[[98, 100, 86],
[118, 36, 119],
[113, 29, 100],
[95, 100, 82],
[106, 44, 78],
[115, 28, 83],
[118, 31, 110]]
->
[[118, 36, 119],
[118, 31, 110],
[113, 29, 100],
[98, 100, 86],
[115, 28, 83],
[95, 100, 82],
[106, 44, 78]]

[[150, 143, 35],
[48, 152, 84],
[131, 134, 59],
[154, 102, 42],
[89, 32, 181]]
->
[[89, 32, 181],
[48, 152, 84],
[131, 134, 59],
[154, 102, 42],
[150, 143, 35]]

[[105, 84, 71, 97, 98, 94, 66, 91],
[85, 96, 83, 97, 83, 87, 82, 105],
[108, 102, 133, 100, 98, 99, 139, 100],
[101, 90, 50, 99, 114, 106, 40, 81],
[70, 108, 38, 102, 99, 102, 28, 112],
[97, 122, 93, 108, 128, 126, 89, 106],
[76, 129, 66, 109, 122, 124, 59, 113],
[83, 99, 51, 100, 99, 99, 43, 102]]
->
[[108, 102, 133, 100, 98, 99, 139, 100],
[97, 122, 93, 108, 128, 126, 89, 106],
[85, 96, 83, 97, 83, 87, 82, 105],
[105, 84, 71, 97, 98, 94, 66, 91],
[76, 129, 66, 109, 122, 124, 59, 113],
[83, 99, 51, 100, 99, 99, 43, 102],
[101, 90, 50, 99, 114, 106, 40, 81],
[70, 108, 38, 102, 99, 102, 28, 112]]

[[96, 96, 98, 94, 94, 98, 96],
[84, 86, 109, 88, 81, 117, 87],
[75, 73, 162, 77, 44, 159, 75]]
->
[[75, 73, 162, 77, 44, 159, 75],
[84, 86, 109, 88, 81, 117, 87],
[96, 96, 98, 94, 94, 98, 96]]

[[105, 112, 161, 69, 129],
[77, 96, 79, 73, 64],
[162, 110, 66, 103, 178],
[87, 175, 80, 38, 118],
[79, 25, 74, 58, 115]]
->
[[105, 112, 161, 69, 129],
[87, 175, 80, 38, 118],
[77, 96, 79, 73, 64],
[79, 25, 74, 58, 115],
[162, 110, 66, 103, 178]]

[[140, 135, 91, 97, 99, 81, 133, 143, 92, 118, 113, 145],
[121, 120, 82, 98, 94, 87, 115, 118, 83, 92, 116, 133],
[94, 94, 109, 92, 99, 110, 93, 98, 108, 92, 89, 90],
[103, 95, 139, 90, 95, 130, 94, 97, 154, 101, 101, 106],
[98, 100, 72, 101, 102, 84, 103, 97, 72, 87, 100, 100],
[54, 34, 104, 104, 106, 109, 36, 48, 127, 80, 75, 37],
[25, 35, 113, 92, 92, 114, 24, 22, 111, 87, 80, 13]]
->
[[103, 95, 139, 90, 95, 130, 94, 97, 154, 101, 101, 106],
[25, 35, 113, 92, 92, 114, 24, 22, 111, 87, 80, 13],
[94, 94, 109, 92, 99, 110, 93, 98, 108, 92, 89, 90],
[54, 34, 104, 104, 106, 109, 36, 48, 127, 80, 75, 37],
[140, 135, 91, 97, 99, 81, 133, 143, 92, 118, 113, 145],
[121, 120, 82, 98, 94, 87, 115, 118, 83, 92, 116, 133],
[98, 100, 72, 101, 102, 84, 103, 97, 72, 87, 100, 100]]
---
[[106, 118, 101, 88, 103, 98, 63, 70, 101],
[40, 69, 150, 141, 137, 140, 45, 90, 155],
[89, 83, 134, 117, 138, 120, 42, 100, 136],
[42, 76, 167, 144, 141, 126, 45, 113, 139]]
->
[[106, 40, 89, 42],
[118, 69, 83, 76],
[101, 150, 134, 167],
[88, 141, 117, 144],
[103, 137, 138, 141],
[98, 140, 120, 126],
[63, 45, 42, 45],
[70, 90, 100, 113],
[101, 155, 136, 139]]

[[117, 121, 119, 92, 42, 107, 61, 51, 101, 47, 43, 122, 90, 124, 130, 93],
[106, 82, 165, 117, 60, 103, 86, 111, 120, 89, 70, 94, 103, 94, 103, 125]]
->
[[117, 106],
[121, 82],
[119, 165],
[92, 117],
[42, 60],
[107, 103],
[61, 86],
[51, 111],
[101, 120],
[47, 89],
[43, 70],
[122, 94],
[90, 103],
[124, 94],
[130, 103],
[93, 125]]

[[22, 134, 34, 18, 136, 109],
[143, 59, 25, 80, 143, 133],
[45, 90, 69, 26, 159, 152],
[19, 169, 139, 85, 137, 25],
[64, 173, 107, 63, 112, 119],
[89, 107, 31, 59, 99, 44],
[105, 112, 163, 102, 122, 168],
[101, 146, 150, 149, 165, 31]]
->
[[22, 143, 45, 19, 64, 89, 105, 101],
[134, 59, 90, 169, 173, 107, 112, 146],
[34, 25, 69, 139, 107, 31, 163, 150],
[18, 80, 26, 85, 63, 59, 102, 149],
[136, 143, 159, 137, 112, 99, 122, 165],
[109, 133, 152, 25, 119, 44, 168, 31]]

[[96, 94, 97, 102, 115, 78, 94, 82, 80, 95, 90, 89, 100, 98],
[105, 121, 110, 106, 98, 98, 105, 87, 65, 116, 94, 106, 114, 89],
[111, 120, 120, 114, 123, 106, 104, 105, 95, 112, 102, 103, 118, 118],
[98, 47, 54, 37, 100, 106, 105, 101, 132, 59, 100, 110, 39, 91]]
->
[[96, 105, 111, 98],
[94, 121, 120, 47],
[97, 110, 120, 54],
[102, 106, 114, 37],
[115, 98, 123, 100],
[78, 98, 106, 106],
[94, 105, 104, 105],
[82, 87, 105, 101],
[80, 65, 95, 132],
[95, 116, 112, 59],
[90, 94, 102, 100],
[89, 106, 103, 110],
[100, 114, 118, 39],
[98, 89, 118, 91]]

[[147, 165, 72, 43, 122, 119, 121, 90, 114],
[98, 99, 101, 100, 99, 101, 100, 101, 101]]
->
[[147, 98],
[165, 99],
[72, 101],
[43, 100],
[122, 99],
[119, 101],
[121, 100],
[90, 101],
[114, 101]]

[[31, 66, 122, 96, 63, 123, 118, 150, 121, 16, 107],
[57, 75, 164, 131, 148, 110, 59, 127, 130, 89, 65]]
->
[[31, 57],
[66, 75],
[122, 164],
[96, 131],
[63, 148],
[123, 110],
[118, 59],
[150, 127],
[121, 130],
[16, 89],
[107, 65]]

[[121, 98, 105, 73, 107, 103, 144, 105],
[127, 40, 149, 87, 44, 56, 100, 120],
[111, 52, 105, 57, 134, 91, 161, 109],
[108, 14, 125, 89, 64, 42, 93, 137],
[123, 84, 123, 110, 59, 51, 94, 108],
[140, 107, 100, 107, 61, 64, 113, 102],
[117, 103, 113, 109, 80, 73, 110, 103],
[120, 53, 96, 91, 103, 78, 120, 139],
[111, 68, 111, 103, 98, 67, 151, 113],
[127, 80, 143, 97, 75, 61, 117, 91]]
->
[[121, 127, 111, 108, 123, 140, 117, 120, 111, 127],
[98, 40, 52, 14, 84, 107, 103, 53, 68, 80],
[105, 149, 105, 125, 123, 100, 113, 96, 111, 143],
[73, 87, 57, 89, 110, 107, 109, 91, 103, 97],
[107, 44, 134, 64, 59, 61, 80, 103, 98, 75],
[103, 56, 91, 42, 51, 64, 73, 78, 67, 61],
[144, 100, 161, 93, 94, 113, 110, 120, 151, 117],
[105, 120, 109, 137, 108, 102, 103, 139, 113, 91]]
---
[[127, 110, 77, 93],
[146, 180, 88, 40],
[145, 145, 105, 80],
[86, 92, 91, 100]]
->
[[146, 180, 88],
[145, 145, 105]]

[[39, 113, 71],
[45, 118, 78],
[31, 123, 71],
[43, 113, 71]]
->
[[45, 118, 78],
[31, 123, 71]]

[[106, 80, 80, 115, 112],
[103, 80, 79, 103, 147],
[102, 120, 113, 105, 122],
[23, 58, 102, 112, 70]]
->
[[103, 80, 79],
[102, 120, 113]]

[[102, 122, 25, 107],
[93, 115, 100, 118],
[101, 102, 113, 99],
[122, 101, 89, 108],
[95, 134, 74, 117]]
->
[[93, 115, 100],
[101, 102, 113]]

[[98, 156, 151],
[104, 129, 62],
[108, 181, 90],
[96, 80, 89]]
->
[[104, 129, 62],
[108, 181, 90]]

[[170, 178, 57, 126, 158],
[89, 115, 71, 167, 113],
[89, 113, 73, 154, 96],
[80, 41, 170, 85, 56],
[94, 102, 106, 77, 102]]
->
[[89, 115, 71],
[89, 113, 73]]

[[116, 46, 92, 115, 142],
[181, 56, 111, 109, 121],
[118, 85, 98, 177, 159]]
->
[[181, 56, 111],
[118, 85, 98]]
